rotation ticks, each row followed by its count of ticks:
The counts run from 0 to 558.
[  5  21   6  24  20 -20  64 -11 -13   5  40 -25  52  -8 -41  51   0 -20
   7  53 -26  -4  33  46  16  26 -27  23  -8 -10   8  23  -2  31 -13 -18
 -61  34  39  22 -22 -17  -3 -26 -10  17 -52  14   1 -16  14  -3  -2 -24
  52  14  25  -3 -17 -11  -8  24  -2  -1   2  16  29  -4  10   5  -4  14
   6   8 -13  24  11  11   0   6   9 -36] => 216
[ 28   8  14  63 -32  23   5 -71 -13  -6  26  -7   8   0 -24  28 -11  -3
 -48 -37 -12 -37  -6  48   2   4  16   2  -8   5 -19  -7  -2  20  37  -2
 -20   0  -5 -24   8 -27  20   0 -22  18 -29 -13 -49 -69 -42 -23  -1  -6
  -5   8   5   2  29 -10  12   4  -5   0  -5  22  37 -17  27  18 -32  13
 -21  20  25   0   4   9 -17 -25  12  -6] => 523
[-44  14  -7  42   3  -5  28 -32  -4  10  43  -9   5 -12 -39  69  -9 -15
   3  28 -20 -14 -22   4  -4  -4  23 -12  15  -5  16 -17  -5 -18  15  20
 -23  59 -15  -1   4 -52  15  -3 -38 -11 -45  43   1 -22 -13 -15   1 -50
  22  16  36   3  -5  29   7  26  46  62 -28  -6   4  -9   0 -22 -12   6
   3  -7   0 -13  26 -16 -13 -17  22 -11] => 214
[-43   0  24   9 -17  20  11 -11   8  39  64  -4 -11 -22   6  25  41  36
 -26  26  -1 -11 -21 -30 -10 -16  47  -1 -24   4  -4 -59  29 -39  47 -16
   8  31 -21   3  15 -21 -19   2  -6  22 -39  42 -19   1 -37  -6  -5  22
  -5  -7  23  16 -48  32  14  30  23  14 -18   2 -28  -2 -37  10 -24  29
 -12 -25  -9  24  35   6 -13  -2 -13   5] => 336
[ 29   6  13  13 -67  35  -4  34 -30 -12  17  -5 -35   9  -6   2  16  35
   5   1  25 -26 -17  24   7  -5  59  21 -39  -3 -14 -14  33  -1  30  -9
 -17 -39 -11 -25  34 -27  -7   3 -11  -3 -12   2 -12 -31 -35  10  27  37
 -14 -29  14  33   5   8  20 -16  -6  -9  30 -18 -21  31  27  23 -47  25
 -13 -24   8  13 -32  29   5  33 -14 -20] => 494
[  4  33   0  71  -2   2  15 -10 -14  14  69  -9  37 -19 -35  31  -2   0
 -49  28 -14  -3 -10  13   9  16   9  15 -13  18 -11   7 -26  29  13   0
 -35  40   1  25 -25 -53  -7 -21  -5  28 -11  16 -48 -34 -35  -6   6 -24
  24  -6  29   1   4   1 -11   4   4  -8 -13  25  38 -19   0  16 -24  14
 -12  18  -6   8   7 -13 -16 -30  32 -22] => 441
[ 11  24  31  28   5   9  23 -17  14  -9  47 -37 -12  19 -28 -17  12  -5
 -10  -4 -10   9   6   1  12  16  18  78 -28   2  -3  16  15  -2  41  12
 -18  -8  27   7 -12 -59  -4  -8 -24 -14   0   7 -31 -24  -8  -3   8  -6
  15  17  -1   9  11 -71  35  -3 -11   9 -26   5  -9   5  41  43 -42  24
 -31  22 -25  -2  42  28   6 -26  52  -3] => 363
[-42 -23  39   4 -27  14   1 -32   9   1  14  -5   4   0   4  28  17  14
   0  24   6 -35  31  30 -11 -14  15  20  11 -10  -1 -25  -8 -33 -12 -29
 -24 -20  25 -68  26  56 -15   3  -8   8 -31  21 -22 -31  25   2 -38 -24
  -2 -42  -7  51  44  16  22   1 -18  10  12   0  24  -9  -7 -14 -18  13
  -3  19   3  21  21  20  -6 -38 -44  10] => 190
[ 18 -11  13  15  17   8  -8 -10   9   9  -9 -12  27  31 -18  14  19   4
  20  21 -30 -24 -40  -8   7  32  50  16 -10  24  34 -26 -13 -15  34  -9
   4 -12 -43 -40  25  -3  -2 -22   2 -71 -17  12  -7   6 -17  -8  36 -43
  16   3   2   7 -34 -11  11 -16 -14  -6 -19 -41 -30 -11  57 -17 -27  34
 -40 -38 -24  29 -31  10   2  -5 -38 -15] => 166
[ -2   8  10  57  -1 -16  27   4   1 -11  42 -10  42 -32 -21  26 -14  16
 -38  19   6 -52   5  -7   7   0  18  33  12   6 -11  11 -24 -13  -6 -11
   3  37  18 -19 -57 -50  26 -12   4  33 -51  31 -36 -33 -14 -43  14 -34
 -40 -18  34   4  38  -3  -5 -27   7 -19   4  13   4  -5 -16  15 -26   5
   8   6   3 -23  50  31  -3 -30   2  31] => 205
[-20  -8  18 -10   4  -8  31  14  16  30  10  14  37   5 -10  39  29  13
   2  56 -20 -24  23  11  34  31  37  20  -6  25  -3 -35 -19  15 -12 -24
 -21   1 -33  -3  17 -21 -23 -24 -12  -1 -41  40  -4  24   1   7  41 -51
  23 -42  48  22 -35  12 -25 -29 -16  -6  17 -16 -20   8  10 -34   1  34
 -16 -45 -11  26 -19  -3  -9 -12 -30  -9] => 7
[-45   6  29   9  24 -19   9 -23  21 -22  -2 -31  50   9 -22  35 -13   5
  -7   8 -17  -9  -7  15  15  23  13  -4  -2   6  -2 -23 -27  -8   7   9
 -16  23 -36 -12  11 -12  -9  12 -64 -34 -34   5  44 -33 -14 -25  57 -74
  21 -29  44  -4 -37  16  -7 -52  12  13 -23 -22  -4   5  17 -26  -9  18
 -37 -17  -7  11   0 -13   2 -23 -14 -19] => 553
[ 23  38  -8  28  -1  13  14 -39 -23  28  50  -9 -22  18 -14  28   6 -22
 -17  16  -6  -4  12  43  -5   5  28  18  -8  -1 -20 -23   9  19   1  11
 -33   3  37 -12  57 -23   3 -20  -2  29  13 -22 -57 -36 -22   2 -42  -5
  42  15  11  31  13 -22  -3  24 -18  29  25  30  45 -14  18  16 -66   3
  -3  -2   4  16 -15  -9 -19   1  18  -7] => 360
[ 34   7  -2  25 -34   9  13  25 -37   5  50   9 -15   7 -24  -1   5   0
  25  43  22 -40   0   4   1 -14  34  58 -16 -12  -4  15  -3  -6  25  -1
 -11 -24  49 -46   5 -10  -5 -50  55  -9 -28  20 -40  -7  40  36 -11   9
 -31 -17  16  23  36  -6  27   6 -37  -9  30 -10  -1  -3  17  39 -32  -8
   3   1 -10   6   2  58  31   6  -7   2] => 510
[ 27 -14   6  -2 -45  14  21 -18 -25 -11  15  -8  -1 -11 -23  44  18  16
  -6  -9 -17 -32 -13  30  -3 -11  25 -19 -53 -24  -8 -24  49   1  48   6
 -10   4 -11 -28   7 -30  -4  -2 -41   6 -55 -13  11 -31 -29 -35  52  31
 -15  -3  42 -10 -14  33  15  29  36  11   8   6 -16  25  10  29 -28  11
  -7 -22  33  16   3  25  20  44 -39 -36] => 315
[  0  13  -3  -5 -28   3  26  44 -29  18  51  13 -17 -11 -13  19  20  38
  11  65  34 -17  21   7  27 -16  35  17 -18 -11 -18  -6  30  10   4   0
 -27  -2   9  -5  18 -40 -33 -13  10  35 -28  30   0  -1  19  33  23  12
   6 -34  50  39 -13  30   1  -3 -10  -9  52   9  -6  43 -14  16 -26   3
  12 -46 -12  15  -7  36  16  45   1 -20] => 9
[ 15 -14   7  28  33  -6  48 -30  37  18   7  -3   0  20  -8   8  16  -5
 -17  17 -31 -27  -7   1  14  43  63  37   2  26  13 -39   0 -14  -7 -12
   7  18  -5 -15  11 -32  32 -14  -6  -7 -15  28 -58  10 -24 -51 -20 -44
  12  17  11  18  -1 -50  -3  12  -8  16 -19   2 -21   4   7   7 -52  42
 -26  -5  -4   1  27   1 -32 -36   5  38] => 365
[ 21   7 -14  28 -36  -6 -19  21 -27   4  38  -8  10  -2 -29  15   2  21
  32  47  -3 -26 -34   1   2 -12  57  33 -19 -13  29  15 -12 -18  17   9
   4  -8  19 -45 -27 -30  -4 -63  27 -11 -40  25 -17  17 -14  18  56  13
 -16   5  21  26  -6  21  24  -8 -23 -11  12 -33 -24 -13  18  -2 -14   7
   2 -48 -24   5 -19  64  40  15  -3 -15] => 168
[-25  19  -2  28 -10  -1  15  -4 -38 -31  48 -28 -17 -15 -10  31 -31  -4
 -14  12  52 -28 -14  14 -20 -37  -5  10   9 -20 -43   8  -4  -9   0  -2
 -17  11  50 -36  13 -20   4  20 -18  16 -18 -11  13 -75  36 -10 -15 -23
 -14 -30  31  19  30  40  16 -27  11  15  31  14  34   7 -13  27 -48 -11
   9  12  12 -21  34  15  13  -2 -11   0] => 209
[  7  31  11  35   1  -6  14   1   0 -33  13 -47  20   8 -18   3 -21  12
 -29 -13  11 -25 -21 -20 -10  13  12  21  11 -16  27  43  -7 -17   0   3
  -6  31   4 -30 -49 -33  37   3   6   1 -14  12  -4 -57 -49 -46  61   6
 -12  14  -7  -2   7  -9   4 -58  10 -32 -13  -5  16  19  34   9 -64  12
   1 -14 -12  -7  41  33   6  -2 -10  26] => 62
[ -6  33  32  25  -2  39   2 -51 -17  30  25 -10 -32  48   1   1  19  -1
 -10 -17   6 -22 -41 -15 -12  20  21  14  -4  19  13 -29  -1 -19  51 -15
   1 -10 -32 -38  68  22 -10   8  23 -48   7  -1 -27 -33  -8  25 -12 -20
  13  -7 -22   3 -16 -14  34  17   6   0 -19  -8   5 -18  62  12 -34  14
 -24  -4   9  24 -13 -29  -2 -23 -20  -4] => 504
[-29  15  37   3 -24  10  30  17  -6   4   8   6  29  -6 -15  26  25  23
  15  47  15 -44  46  26  15   1 -14  33  19  -2  10   0  -6  -7  -5 -54
 -44  -5  -4 -21  13  28 -30 -23  22   7 -56  49  -7  -1  10  44  12  -2
  26 -36   2  31  -3  14   4 -11 -14 -29   8 -12  23  11   5 -24  27  18
  16  -9 -19  36   8  40   0 -12 -44 -20] => 415
[  5   9   3  33  -7   9  -3 -57 -24  30  69 -10 -24  25 -17  28   6 -12
 -33 -17  25 -16 -18  25  13 -19  25 -15 -13  15 -38 -50  22  -6  37  25
  -2   7   5  -4  60 -23  12  20 -43   6 -13 -18 -24 -61 -13  -6 -32   3
   4 -10  36   3   1  20   7  40   9  31  -2  22   5 -18  -8  15 -43   1
 -18   4  28   4  -5  -2  -3  -6   8  -1] => 116
[  6  11  59  14  -7  -3  37 -31  -3 -25  14 -47  17  20 -33  25  23 -14
  -1 -21 -14 -10  34  23  35  -3 -28  16 -16 -19   4  23  37   1  47   8
 -28   9  10   0 -24 -12   9   5 -42 -13 -49 -10  17 -41   5 -19  36   1
  -2   6  17 -30 -10 -16  32  27   1 -13 -34   3   4   7  24  34 -20  17
  -8  31   1  29  60  41  25  -1  14 -35] => 542
[-47  12  39   1  12 -23   0 -22  -2  46  57 -15  44  18 -14  38  12 -16
  -6  36  22 -12  19  16  41 -29 -11  -1  19  34 -26 -22 -14 -27 -26   7
 -27  15  28  -2  33  23  -4   5 -28   2 -25  22  -5 -41  21  21 -49 -20
  21 -36  18  25   6  34 -15  17 -30  13 -10  -3  21 -24 -33 -30 -15   6
  -8   4  -7  34   8  29  -2 -32 -11  -6] => 113
[ -9 -17  20  28   9  -7  26  45  15  16  54 -15  51 -19 -10   9  31   9
 -19  59  14 -19 -15 -21   2  24   0  41 -34  51 -19 -13 -13 -18  29 -44
 -15  10  -4  39 -16 -14  -8  -5 -14  -6 -18  36   8 -24   1 -13 -37   5
   3 -33  12  -3 -11  16   0   9 -10 -28  -9 -22 -33   1 -35  26 -31  42
 -29  22 -16   4  18  21  -8   9 -27   4] => 110
[ 47  28  11  19 -25  23  27 -26 -18 -20  -6 -28 -18  26 -19  20  17  -8
   9 -16   0 -25  22  58  19  13  20  17 -12 -20  -2  27  37  23  -7   1
 -41  -6  27 -30  12 -31  36  11 -28  25 -20 -23 -29 -63 -47 -32  24  28
  24  23   1  18  14 -25   1  -5 -11   6  28  41  34  28  43  15 -61  11
  -1 -11  22  22  -2  25  -5  24   8 -13] => 380
[  9   7 -29  35  -5 -10  24  37 -30  -8  36 -16  33 -29 -37  54   3   8
   3  62  -4 -15 -20  11   5  13  19  -1 -25  -3   9  -2   1  27   5   6
 -29  25  -9  -2  -8 -64 -12 -21 -21  11 -35  20  25  -6 -10 -14  40 -31
  17  -3  60  -8 -43  38 -11  -5  31   0  26 -14   2  17   8  11 -21  12
  -5 -41  -8  -6 -22  -2   9  50 -12 -36] => 555
[-36  57  37   7 -12  31   4 -12 -17  56  30  -4 -12  38   8  14  12  -5
  16  42  53 -33  -3 -18  21 -14  13  12  49   9  26  -7   2 -40   2 -21
 -29  12  -6 -22  39  38   6   9  45 -21 -26  55 -32  -4  -4  53 -19  18
  26  -5  -4  28 -18  28   6   5 -23  -4  -8  -8  15   6   6 -29 -24   5
  19 -34  -2  23  -3  13   1  -3 -20  10] => 500
[ 18 -18   9   8  -3 -14   1 -66  -7  29  32  12  12  18  -9  27  12   5
 -24   0 -29 -38  18  32   4  -9  21  14  -8   7 -23 -32 -12  -6   9  -2
  -7  -3   4 -55  48  32 -14 -35  24   9 -41 -20 -43 -11  23   8 -12 -49
 -13 -40  18  23   5   7  13  15 -17   0  10   9  40 -41  11  14 -16 -16
 -10  -1  13  32 -23  19  -6 -34 -22  -3] => 426
[ -2   0  12  45 -40  25   4  12 -20 -18  51 -20  14  -3 -16  10  24   9
 -21  17  16 -24 -32   7 -34   3 -17  14 -47  21  -7  -4  13 -18  57 -49
 -33 -12  20 -16  23   7 -14  24   4  -7  -5   1   9 -64  -1  -4 -43  28
   5 -21 -19  -2  15  21  33  22   8 -24   9  -8 -16  15   4  50 -48  34
 -31  49  -7  12  21  15   5   7 -43 -21] => 192
[  7  -3  28 -11 -17   3   2 -13  -5   9 -28 -11  13  42 -10  16  12  -2
  34  18   7 -29  24  44  44   1  33  25   1   8  -6  -4  -8  -6 -24  -9
 -21 -41  -8 -50  55  38  -3 -16 -13 -17 -26   4  -3  -9   4  30  34 -22
  12 -40  10  43   0  -7  -5 -36 -53 -12  18 -19   0   2  34 -22  -5   8
 -20 -42 -14  29 -45  37  12 -10 -35  -8] => 492
[ 14   1 -14  26   0 -23 -26 -32 -18  19  49 -22  54 -11 -16  41 -15  24
 -27  23 -31 -25 -21   2  -4 -14  30   1   0 -12  18  10 -33  -1  12  14
   9  17  12 -52 -11  -2 -15 -47  39   4 -34   4 -18   1 -25 -16  67 -28
 -17  -9  32   9 -26  36  -7 -27   4 -31  -3  -6  38 -27   1  -3 -35  -8
  -2 -42 -23  33 -21  33  24 -18 -46  -5] => 83
[-25  30  15  18  33   3  14 -39   0  39  58  10  31  22 -13  16   1   6
  -8  41  -2 -18 -18 -31  15   8  13  37   6  36   2 -20 -28  -4  57  -3
   7  28 -40   4  13  -7 -23 -34  30 -36 -41  42 -24  16  37  41   4 -68
  -9 -19  26  -9 -34  -6  19  18   6   3 -25 -17 -12 -25  27   4   6   1
 -17 -22  -8  18  17  -8  11 -32  -2 -13] => 101
[-52  52  75  -5  -9  26   2 -57 -13  21  39 -16   0  35 -10  12  17  13
 -29  -7  33  -8  15 -22  12 -14 -27   0  10   9 -12 -22   6 -15  51   1
  -6   7 -25  -7  44  31 -22  32  -5 -11 -14  -2   4 -49  18  44  10 -18
   9 -33  -2   4 -20  14  26  -3  -1 -26 -26  -2  33  -1  10   7 -11  -2
  -5  -1 -10  41  27   2   4 -27 -15 -30] => 97
[-21 -16  38  -4  43   4  55 -41  28   4   5   0 -11  30  -8   3  12  -9
 -28  -1 -12 -29  33  15   5  32  17  37   0   8 -19 -36  23  16  24 -27
 -13   6   3 -29  33 -12  -4  30 -32   2 -25 -16 -19 -40  33 -48 -27 -69
  -3 -37  14   3  11 -47  20   8   4  18   9  11 -15  11  21  33 -49  40
 -25  22  13   2  28 -14 -17 -20 -22   3] => 447
[-23  29  53  13  12  15   8 -55   8  31  41 -12  -1  42 -19  17   5 -22
 -19 -21  13  -4  -1  17  41  -6  14  -5  -3  37 -29 -34   6 -17  43  32
 -12  14 -39  13  38 -19   8  20 -59 -18 -20   0 -26 -54   2   8 -19 -24
   4 -12  29 -22   3 -11  17  16  -4  27 -37   6  -5 -15  13   7  -8  14
 -32  12  16  11  26   5   2 -32  34 -19] => 117
